Each row of this table is followed by its label. One hidden rule gives the labels. It looks at one to three of the table's principal directions, none of them among the few with the most spread.
[ 26 -62   0 -16  31   1 -29 -14  19  -3 -40  28 -28  57 -18   5 -12  38  60 -30  -9   6  21  67  48  34 -34  20  30 -26  -3  13  29   6  27 -26  10 -38  12  -6   7  38  12  23 -33  10 -30] 2
[  4 -15 -26  -2  10  26 -23  -9  13 -20  11  56  16  70 -22  37  14  22  16  27   2 -20 -16  28 -14  38  -4   3  34  11  19  46   8 -13  19 -41  -4  -9  34 -31  -2 -40  12 -18 -42  51 -16] 2
[-16 -16 -45 -42 -84 -21  21  -4 -71  57  27 -23   6 -18  24  70  -7 -22 -84  19   0 -51 -10  30  25 -19  59  86 -90  -7 -57  32  17 -11 -21 -19  48 -68 -32 -20  41  66 -64 -68  22 -80  94] 2
[ -6  20  23   2  17   2  -2   8 -11  -2 -13 -14 -29 -26   1 -23 -17  -4  15 -20  10  32  15  -5 -26  -9 -53  -4   4 -12  -8 -48 -15 -11   2  26  10  27 -30  35 -11  36  14  39   6 -10 -12] 3
[ 21 -16  18   2  26  -4  -2  19  -6   2 -24  -2 -24  11  -3 -26  16  30  32  -3  18  20  15   3 -18 -10 -17  10  20   9   4 -21  -9   9  12  21  -9   9  19  19 -22   5  -4  28  11   5   1] 1
[-17  11   9   2  -6   4  -2 -20  40 -30  42 -45  31 -47   4   4   5 -23 -20   9 -15 -37 -10 -65  -7 -16   5 -37   2 -29 -26  -6  -6  17  -4  13  -3 -20 -26  -3  27   3  18   6  -3 -21 -33] 2
[  0 -18  29  44  35  15 -22 -19  29 -10 -18  -1   6  19  -2   3  28  -4  12  -3 -27 -23  13  -8  22 -12  -8 -40  48 -38  10  40 -27   8  -8  20 -23 -29   7   7  -6 -43  22  19 -27  23 -57] 2
[ 10   9  38   6  15 -22  24   6  21  -3  27 -25  15 -27 -33 -44  -2  11  12 -26 -12  23   5 -25  29   4  -3 -59  -9 -16  10 -25  24  34  -8   8   1  -5  11  24  -2   8  10  19  26   0  -9] 1
[ 12  42   4  -8 -17 -25 -16  23  50 -54  51 -20  41 -96   6 -44 -48 -27  42 -26 -49  33  -7 -41  79   6 -33 -39 -33  17 -24 -45  40  15  18 -30  18  12 -38  19  24  34   6  33  22   6  -2] 1
[ -1 -35  20   1  43  15 -10  -4  42  -8 -26  -2   5 -27  -1  -2  -6 -14  -4 -85 -11  -4  14  -1  42  19 -17 -51  47 -62 -24  -4  50  34   7  27  11 -28 -29 -12  59  75  45  43 -23   9 -67] 2
[ -6  29   9  -3  21   3 -14  14 -18 -24   2   8 -18 -12  -4 -21 -17  12  25  10   8  28  -1  -3 -36   7 -67  -3   9  16  -2 -42 -13  -8  12  -5  15  25  -2  12 -20   7   8  26 -19  19   3] 2
[  6  43   3  -7 -18 -33 -19  10  26 -23  16 -54  40 -66  44 -45   9 -17  36  21 -35 -11   1 -21  41  -6  24  -4 -38   6 -10 -26   3  15  16 -30  28 -16 -23  -4  -5 -21 -15   2  27 -58  17] 1
[  8  18 -29  -9  -8 -24  17   1   0 -18  11  -8  -1  15  16  -1  29  24  20  36  25 -20 -13 -12 -34   3  32  24  48  18  24  28 -46  21  15  -4   2  -1  42 -15   0  18   0  11   7   0  -7] 1
[  -6   67    4    3   -6   -1   24   31  -44   23    6  -23  -44  -40    9  -26   -5  -16  -29   36   44   45   16  -33 -102  -29  -17   31  -13   47   26  -62  -74  -27  -24   20    6   85    6   47  -32    9  -20   -6   24   -6   16] 1
[ 21   5   8  24  -5 -54 -16   8 -13 -10 -44 -48  -5 -58  78 -35  -3  -3  32   8 -37 -19   4  25  80 -24  34  51 -19  27 -21 -20 -33  13   8  25  15 -26 -47  12 -30  -1 -18  19  37 -71  34] 2
[ 12 -30  10 -14   9 -21  15 -11   5 -15  -3   6 -14  54 -41 -23 -17  56  60   1  -2  19 -11  31  10  15 -25   2 -15   8   9 -25  29   1  27  -5 -13   6  11  11 -45 -14  10  14  28  -5  23] 3
[ -8  44   9  43  -1 -21  54  43 -62  26   3   7   2 -34   7  -2   6  -9 -72  -5   6  28 -16  -6   0 -27  34 -13 -11  47  28   8 -27  12 -39  50  -7  45  15  14 -23 -22 -17 -18  44  25  46] 3
[ 24  62  31  49  37 -36 -42  -4  70 -62  30 -45  33 -33  39 -40  58 -20  61  33 -43 -38  21 -17  27   9  17 -34  60 -17  27  24 -76  51  15 -18  26 -35  19  21 -14 -42   4  47 -31  -6 -68] 3
[  -8  -59   69   43   79   -9  -13  -30   13    3  -62   12  -16   11  -12  -54  -38   58   84 -104  -44   30    8   44  109   -8  -94  -55   42  -18   -7  -19   79   16   12   66   -2  -15  -93   10  -43    1   63   97    6   -2  -27] 1
[-28   4 -46 -88 -48  23  39   0  -3  -7  24  -2   4  -5 -36  29 -33   9 -30  18  64   8 -29 -16 -90  21   5  37 -37 -11 -40 -46  47 -18  30 -24  18  31   8 -30  55  83  17 -33  32 -30   8] 3
[ 41 -54 -37 -45 -23 -13  -6 -25   5  -4  15  19 -36 117 -22  31  29  58  60  54  43 -29   2  41 -46  26  23  84  18  13  13  30 -29  -8  35 -34 -13 -28  52   5 -26  13 -26  -2  -9 -12  23] 3
[  9  59  -9  -3 -54 -52  49  35 -23  -9  64 -65  30 -63  14 -14   6 -17 -41  36 -12   2 -20 -48   5 -27  73   3 -72  29   9 -33 -31  13 -12   5   8  16   4  39 -10   0 -36 -37  78 -50  64] 3
[ -4 -10 -42 -48 -59  43  21  16  -6  52   6  37 -13 -21 -26  42 -26 -54 -71 -13  43  35  14 -20 -35  -4  17  29 -31  -2 -20  23  21 -23 -28 -25 -16  34  38 -16  76  67 -33 -45   7  38   4] 2
[-20  23 -14   8 -26 -20  11 -12 -10  -7  19  -9  16 -11  24   9   1  -9 -14  15  -9 -21 -20  -5  11 -14  17   4 -17  18  -3  22 -10   0  -9   7  -2   2 -22 -21 -14 -29 -10  -5  10 -20  33] 3
[-15   1   0 -33  -8   8  17 -21  13 -24  24 -34  14  20  -5  11  34  22   4  24  32 -20 -12 -34 -52   5   6 -24   9 -49  -8   2 -14   9  12  20 -13 -14   5 -12   6  -3  28  15  15 -43 -17] 2
[  2   9 -10 -11 -18  47 -31  15  21 -16  20   5  25 -20   3  18   6 -38 -14  24  -6   2  -2 -42 -32  -2  -6  -6 -28  -1 -16 -19   4 -35   8 -16 -17  24 -14   7  13 -35  -3 -22   1  13  -4] 2
[ 14  29  15  20  21 -38  10   8  26 -38  -2 -47  -1 -34  28 -30  25   4  27   3   4 -20   0 -15 -12  -8  28   6  42  -5   1 -23 -47  37  22  38  12   1  -5  26  -8  32  18  45  26 -31 -31] 4
[  6 -33 -43 -65 -33  44 -31   7  20 -11   3  11  10 -18 -14  34 -44 -31  -4  -6 -16   8  -5  -4   5  37 -25  20 -47 -26 -41 -34  53 -32  26 -55  10  -4 -18 -14  61  61   3 -33   2  -2  -2] 1
[-26  20 -41   3 -59 -57  51  16 -93  46 -10 -22 -12 -53  67  17 -13 -15 -77   5   5 -26 -31  24  14 -36  54  75 -66  71 -26   2 -10  -1 -32  45  19  17 -56 -35 -30  22 -52 -30  64 -68 127] 2
[-19 -60 -19  -2   6  77 -66 -29 -11  47 -27  92   6  81 -23  73 -14  -6 -19  -7 -20 -17  16  68  28  24 -44  15  -7 -15 -11  71  64 -60 -11 -69  10 -41 -14 -51  23 -54  -7 -55 -97  52 -13] 1
[-29  11  22  16  31  18 -42 -31  14 -20  -2  28  -2  -4  10  -7 -14 -16  16 -22  -8   0   8   1  12   9 -78 -46  34 -19 -14  20   9   4 -12  -9   5 -17 -21 -31   6 -25  17  41 -88  35 -33] 4
[ 13 -30 -16 -37  -3  -4  16 -17  17  -3  12   5  -9  58 -36   4  -6  33  23   0  15  10  -3  14  -4  29  13  -2   3 -13  26   3  18  10  13 -30  -9  -6  42  -5  11  14   5 -14  -3   3 -11] 2
[  6 -14 -18 -66 -27  -9  15 -24  24 -24  49 -10   7  30 -34  -4 -16  30  35   7  16  19 -10 -18   3  35 -14 -26 -18 -27   5  -3  25  15  13 -41 -10 -16  33 -13  23  26   7   4   0 -13   1] 2
[  1   3  -1 -23 -15 -52  60   4  -1  -7  23 -80   3 -62   6 -19  -1   8 -24 -19   4 -19 -15 -43   6 -11  46  -6  -6 -25 -17 -34  -7  55   1  45  17 -20  -9  13  30 100  10  16  69 -66   7] 1
[   4  -88   36   -5   57   20  -26  -54   60  -22  -11    1    1   68  -35   11   25   35   46  -60  -14  -39   11    8   37   34  -40  -71   68 -103  -17   36   46   41   18   22  -18  -85   -6  -18   26   22   54   60  -54    6  -75] 3
[ 62  -3 -14  -4 -14  33 -60  39  78 -32   0   6  19   5  -3   0  52 -18  66  74   1 -21  27 -14 -49  -3  37  68   6  17 -16  -8 -32 -28  58 -51  -8  11  45  38  -3 -28 -28 -12  23  17 -36] 1
[ 10 -11   5  28  25 -30  26  18 -17  -3 -34  -9  -9  -5  20 -23   8  27 -11  -1  11 -10 -15   2   1 -21  47  14  24  43  12 -15  -8  25   3  39 -12  11  17  -7 -22 -14   1  -5  18   2  15] 3
[-35  26  15 -11  -2  17  24  14   6 -16   9  -7  42 -87 -10 -12 -35 -36 -53 -46  -7  20 -27 -45  15   8 -16 -72 -24 -29 -39 -35  64  19  -8  21   7  11 -26 -25  55  34  36   3  20   9  -9] 3
[-28  34  -3  12 -29 -10  34   5 -15  12   4 -59   2 -72  31  -4  10 -38 -55  16  13 -23  -9 -71 -48 -63  38   9  -6  -3 -20 -11 -45   6 -21  53  -9  16 -17   9  16  24  -9  -4  43 -36   5] 1
[ 30 -61  -9 -19  18  51 -49  -1  45 -14 -15  48  -5  73 -44  26  -6  20  47   7 -10  11  16  32   1  31 -31  14   1  -9   0  -3  36 -37  35 -48 -20   4  18   5   0 -29  10 -19 -26  41 -36] 2
[ 21 -43  12  23  15   0 -39  -1   0   4 -36  13 -20  10  34  13  -6   3  21 -28 -22  -2  21  42  70 -21 -13  38   2  11 -22  13   5  -9   3  22  -5 -19 -47  12 -12  -9 -13  22 -18  -9   6] 3
[  8  94 -17  17 -38  17 -13  53   7   4  33   0  14 -78  17 -12  -1 -83 -36  48   3  26  11 -46 -65 -27  29  34 -38  62  13 -34 -47 -31  -9 -38  16  77  20  40   8 -20 -51 -42  14  35  10] 3
[ 23  -8  -3  19  -5 -49   1  -7 -24   7 -17  26 -34  49  20 -13  17  45  58  22  17  -1   8  55  28 -14   0  59  29  48  13  51 -41  10   3   4  -6 -15  26  -1 -54 -17 -34  37  -7   3  40] 3
[  2  -9   2   9   7  -3   1 -14 -33  25  -6  -1 -30  39  14   2  24  19  -4  23  21  -6  11   0 -31 -12  -1  14  18  14  27  18 -47  -6 -22  15 -16  -2  13   3 -34 -32 -16   0 -21  -5  16] 1
[-40  36   6  18   3  24  25  19 -27   2  23  10  41 -85  18   7 -19 -45 -98 -38  -9  16 -32 -58  13  -3  -8 -80 -15  15 -10  -6  33  13 -46  44  -9  36 -39 -37  30 -18  21 -12   3  31  18] 2
[ 19 -38 -34 -15 -37 -33   4  -4 -21   9   0 -39  -3  28   9  44  26  21   8  38 -25 -68  -4  33  19  -8  51  78 -17 -25 -24  32 -30   0  24 -12  26 -74   1  13   1  54 -28 -24  42 -64  32] 1
[-16  -2  23   8  36  67 -61  -2  46 -30   3  26  26 -20 -25   7 -20 -36   9 -27 -35  10  11 -28   3  16 -81 -67  15 -49 -24 -16  43 -22  11 -30   5  -8 -24   0  39 -14  37  11 -64  56 -71] 2
[-37 -12  53   5  38 -34  42 -29 -16   6 -27 -91  -5 -32  16 -51  22  24 -16 -37   9 -27  -7 -44 -16 -35   6 -66  11 -68 -16 -40   9  59 -13  80  -3 -45 -22 -12  -6  13  29  37  18 -79  -4] 2
[ 26 -12 -29   9  11  79 -69  12  31  -4   0 105  21  48 -25  50   2 -42  -6  25 -17   4   5  30  -6  60 -15   6  25  26  21  49  12 -40   5 -78  -7  14  46 -20  25 -58  -7 -46 -75 116 -39] 2
[  8  -4 -16  28 -19 -45  33   8 -71  51 -36  -8 -31  20  40  14  17  18 -27  17   4 -14   3  49  27 -36  63  72  -5  42  25  43 -54   1 -25  30   4  -9   8   7 -35  -5 -43 -23  33 -34  57] 2
[ 17 -52 -48 -15 -37 -10 -10  -3 -18   6 -13  35  21  39  18  58  -3  19  -3  10 -33 -32 -16  67  97  32  41  41 -28   5 -15  68  25 -18   7 -32  -1 -51  -9 -44   5  -5  -9 -39  16 -18  43] 3
[ 29  35 -25   2 -10 -24 -14  17  -8 -34   7 -21 -12   7  37  -2  29   2  34  69   1 -15  -3   1 -34   3  27  55  18  33  24  -2 -89   0  22 -16   5   8  35  24 -28 -13 -24   0  10 -11  10] 2
[-18  -8  52  16  51  16  -4  -6  24 -14 -23  10   2 -19 -24 -43 -15  12  33 -65   2  32   7 -20  15  -2 -71 -79  42 -43 -14 -20  48  18   5  35  -8  -2 -18   1  10  16  50  67 -21  32 -50] 2
[  -2  -16   12  -34   26   93  -81  -17   72  -38   21   32   17  -37  -20   18  -23  -64    9  -36  -11   14   21  -51  -16   52 -101  -66   28  -70  -45  -21   40  -12    9  -35    1  -12  -26   -8   82   38   40   36  -87   59  -93] 2
[ -3   8 -18   9 -23   0  24  19 -36  31  16   8  15 -23  15  21   4 -20 -71   3   0  -2 -14 -16  10 -12  47   2 -25  37  11  20   0   0 -34  12  -7  15   1 -14   8 -17 -25 -44  18   9  43] 1
[-31  14 -69 -70 -88  26  23 -18  42   0  63  38  61 -19 -25  38 -39 -38 -49   9  30  -2 -34 -42  -1  14  55  -7 -45  11 -24  45  83 -10  -3 -80  -8  11  32 -79  95  16 -11 -69 -12  26   4] 2
[ 28 -33  11  33  37 -57  27  -9 -59  18 -30  20 -52  89  17 -11  37  96  42   7  26   2   5  64  29   8   2  22  61  41  55  47 -61  18 -16  50 -22 -13  22   3 -90 -29   3  44   3  -7  38] 2
[ 23  31  -8 -10  -2  49 -53  26  52 -18  17   9  36 -26 -24   7  -3 -61  12  23 -47  12  18  -2  -5  47  -4 -11 -27 -26   9 -26   5 -28  22 -83  30   9  20  29  37  -7  -1 -42  -8  32 -52] 2
Which label does each new row get?
[ -2  41 -36 -78 -72 -63  73  -3 -32  -5  82 -81 -10 -22  -7 -15 -11  17 -21  49  43   6 -25 -51 -63   0  48  29 -68  13   7 -53 -32  27  -4 -15  14  10  33  15   6  68 -38 -27  62 -82  73] >> 2
[  24   11   -8   40   16    2  -25   -2  -18   -9  -24  -15  -21   49   40   23   52    4   13   80   -4  -45    0   23  -56  -10   43   75   32   33   36    9 -107  -22   14   17   -2    9    8   37  -60  -67  -15  -17    4  -19   -5] >> 3
[  5  15  11  34  21 -41  30  10 -28   7 -13 -28 -17   5  34 -22  38  27 -10  14  15  -9  -1  -2 -14 -28  40   8  27  36  35   7 -55  28 -17  51 -13  17  13   3 -49 -37 -12  11  22 -21  23] >> 2
[ -42  -38   19   -5   45   61  -32  -66  -12   10  -10   63    9  100  -40   42  -26   23   -9  -33   -9    4   -8   49   26   52  -61  -71   21  -60   25   42   63  -21  -16  -36    5  -47   -9  -42   22  -62   50  -20 -115   39  -51] >> 3
[ 16  10  28  67  19 -52  11   6 -34   7  -9  21 -30  38  13 -28  19  40  32  16  -5  12   5  37  32 -38  -7  18  17  72  35  36 -50  10 -21  37 -26  17  15  21 -96 -82 -35  31   3  26  53] >> 3
[-29 -39  50 -14  35  53 -29 -66  95 -13   2  32  36  49 -79 -35 -28  22  80 -51  -7  21   8 -19  27   8 -70 -98  28 -72  -7  14 114   1  23 -38 -20 -29   0 -23  34 -44  59  35 -60  43 -97] >> 2
[ 25  84 -18  46 -38 -81  23  56 -20 -29  16 -38  23 -75  64 -32  28 -17   4  62 -25 -16 -19  -5  26 -38  80  55 -22  85  12   5 -80  23   6   9  14  26  19  21 -49 -29 -52  -6  76 -24  68] >> 3
[ -1 -23  33  -7  27  -3   7 -15  -2  12  12 -13 -16  39 -39 -19   0  36  17 -21   9  12  13   2 -14   1 -31 -31  -5 -25  11 -28  27   7  -1   3   3 -15   1  21 -18  -1   7  11 -15  -9  -3] >> 2
[  0 -23 -39 -49 -34  64 -40  -2  20 -12   9  37  28  29 -18  39 -21  -7  10  33   5   1 -15 -10 -27  18  -6  27 -36   2 -22 -11  50 -58  33 -62  -8   7  -4 -17  33 -23   5 -50 -15  16  -4] >> 1
[ 27  35 -54   5 -69 -13  -7  42 -16   8  28  12  25 -40  23  35   6 -45 -26  61 -30 -20  -8   6  23  -3  61  75 -43  56  -6  36 -42 -24   0 -49  18   3  21  11   7   7 -58 -54  44  10  51] >> 1
[ -6  30 -22  21 -17 -22  11  -8 -58  22 -12 -13 -24  17  34  15  10   5 -18  62   2 -23  -7  20 -27 -17  33  63   4  40  33  21 -85 -20 -17   0  13   3   9  10 -37 -25 -23 -32   5 -26  26] >> 1
[ -6 -37 -38   3 -38  12   2 -13 -37  42 -17  51   8  62 -17  65 -14  -2 -35  21 -28 -21 -14  68  50  10  35  44 -40  11   5  74  20 -34 -14 -41  -2 -29  18 -30   1 -36 -29 -74  -1  17  40] >> 3
[ 13  37 -20  16 -31 -13   0  46 -23  -1  14 -20  22 -52  32   1   5 -31 -33  37 -20 -10 -14 -20  -5 -28  54  44 -47  56  -4 -26 -20 -14   4  -7  14  23  -8  22 -10 -19 -41 -45  42 -11  51] >> 1
[ 24  47 -28  16 -35  47 -40  43  33 -15  18  41  24 -44   6  23  -3 -77 -18  51 -20  20   7 -24 -19  -1  14  34 -21  50   1   9 -36 -43   1 -48 -13  60  26  22  18 -41 -33 -41   5  69 -15] >> 3
[-13  53 -18  16 -57   6  18  44 -23  24  18   5  29 -65   6  23 -20 -54 -64  23 -13  15 -10  -8   2 -48  45  47 -76  50 -20  -5   8 -33 -12 -11  17  47 -17  18  13 -15 -45 -61  55   2  46] >> 3
[ -9  21   7  42 -11  -7  16  24 -38  42 -18 -11  -2 -22  26  15  18 -33 -61  -5  -3 -12   6   9  -5 -55  56  36 -24  22   0   9 -17  -8 -22  34  11  11 -18  23  -7 -17 -38 -31  21 -13  31] >> 3
[-10  19  -6  29 -42 -61  29  20 -33  12  25 -45  34 -75  36   2   4 -26 -39 -12 -62 -36 -20  -7  86 -37  39   1 -57  14 -30  26   4  28 -21  28  19 -36 -46  -5 -12  14 -40  -6  68 -46  84] >> 2
[-27  18 -38 -68 -49  95 -27   6  33  -6  19  16  37 -21 -46  32 -40 -63 -27  36   4  25 -12 -50 -86  22 -22  -4 -70 -31 -26 -53  54 -71  26 -80   0  46   7  -8  67  -2  11 -77   4  21 -30] >> 2
[-15   0 -22 -24 -33   0  47  17 -39  57 -20 -25 -15 -47   7   7 -11 -38 -82 -19  33  -2  -3 -23 -46 -28  59  36 -29   0 -17 -22  12   9 -21  20  12  13  12  -7  50  76 -30 -44  35 -23  29] >> 1
[-10  -5 -31 -51 -28   1  16 -15  16 -12  24  16  21  13 -27   8 -21  15   8   6  11  10 -18   2  12  37  -1 -18 -14 -12  -1  19  41   8   8 -49   1  -8  33 -47  35  18  11 -19  -2   5  -1] >> 2
[-14  33   7  21   2  16  -1  11  37  -8  25 -15  53 -59 -10   4   9 -49 -41 -11 -36 -19  -1 -44  20  -1  28 -60   8 -38  -2  19  12  19 -11 -18  16 -21  12  -4  57   7  15 -23  -6  25 -54] >> 1
[-29 -35  19 -25  25  73  -5  -4  16  34 -21   5 -14 -19 -64  14 -36 -39 -46 -61   6  18  17 -29 -60   4 -60 -39  -4 -74 -35 -51  68 -16  -3   2  13   6 -14  11  71  80  29 -12 -22  31 -61] >> 1
[ 39 -15  53  67  67 -26 -14  -2  -7   0 -29  25 -40  55 -11 -34  14  46  59  -7 -16  23  25  51  43   1 -28  -4  57  30  51  14 -48  16  -9  28 -12  -2  21  51 -73 -51   2  46 -26  42 -21] >> 3
[-24  26  13  17  12  10 -14  -3 -15   8   7  -1  10 -60  23 -11 -21 -47 -42 -33 -34  16   3 -27  36   9 -42 -65  -7 -10   2   0   2   9 -43   3   5   0 -30 -18  16 -10   3   6 -36  20   0] >> 1
[-35   4   6 -34  10  28   4  12 -27   5 -28 -33 -21 -74  18 -14 -29 -32 -43 -43  22  22   1 -51 -55 -14 -54 -25  -7 -40 -43 -70  21   4  -6  36   9  17 -33 -11  48  77  18  18  -6 -19  -7] >> 1
[  1 -47 -15  32  15  39  -1   2  -7  38 -47  37  -7  60 -32  37  11   6 -16   8  -5 -33  -7  20 -36 -24  35  45  34  12  14  31   9 -28  15   3 -10  -1  24   6   3 -12  -1 -44   2  48 -24] >> 1
[-38  -3  19 -14   9   2  41  -1 -34  15   0  14  -3 -29 -12 -18 -32   9 -53 -58  33  43 -14 -30   6  -6 -38 -76 -10 -10 -14 -13  55  20 -38  39 -24  16  -4 -40  20  11  20  14 -16  20  23] >> 3
[ 11  50 -23  -2 -33 -20  -5  25  -8  -4  15 -29 -26 -40  25 -18   5 -25  17  56  14  -2   9 -27 -74 -31   0  72 -13  51  -4 -36 -71 -21  11 -10  12  45   2  34 -28  22 -42   3  30 -16  29] >> 1
[ -8  17 -16  10 -14 -81  38   2 -80  12 -28 -36 -40 -19  70 -34  -4  36  -3  19  13  -6 -18  19  15 -29  20  47 -10  66  12  -8 -55  20 -21  43  -1   6 -13 -23 -63  -4 -32  13  28 -58  94] >> 2
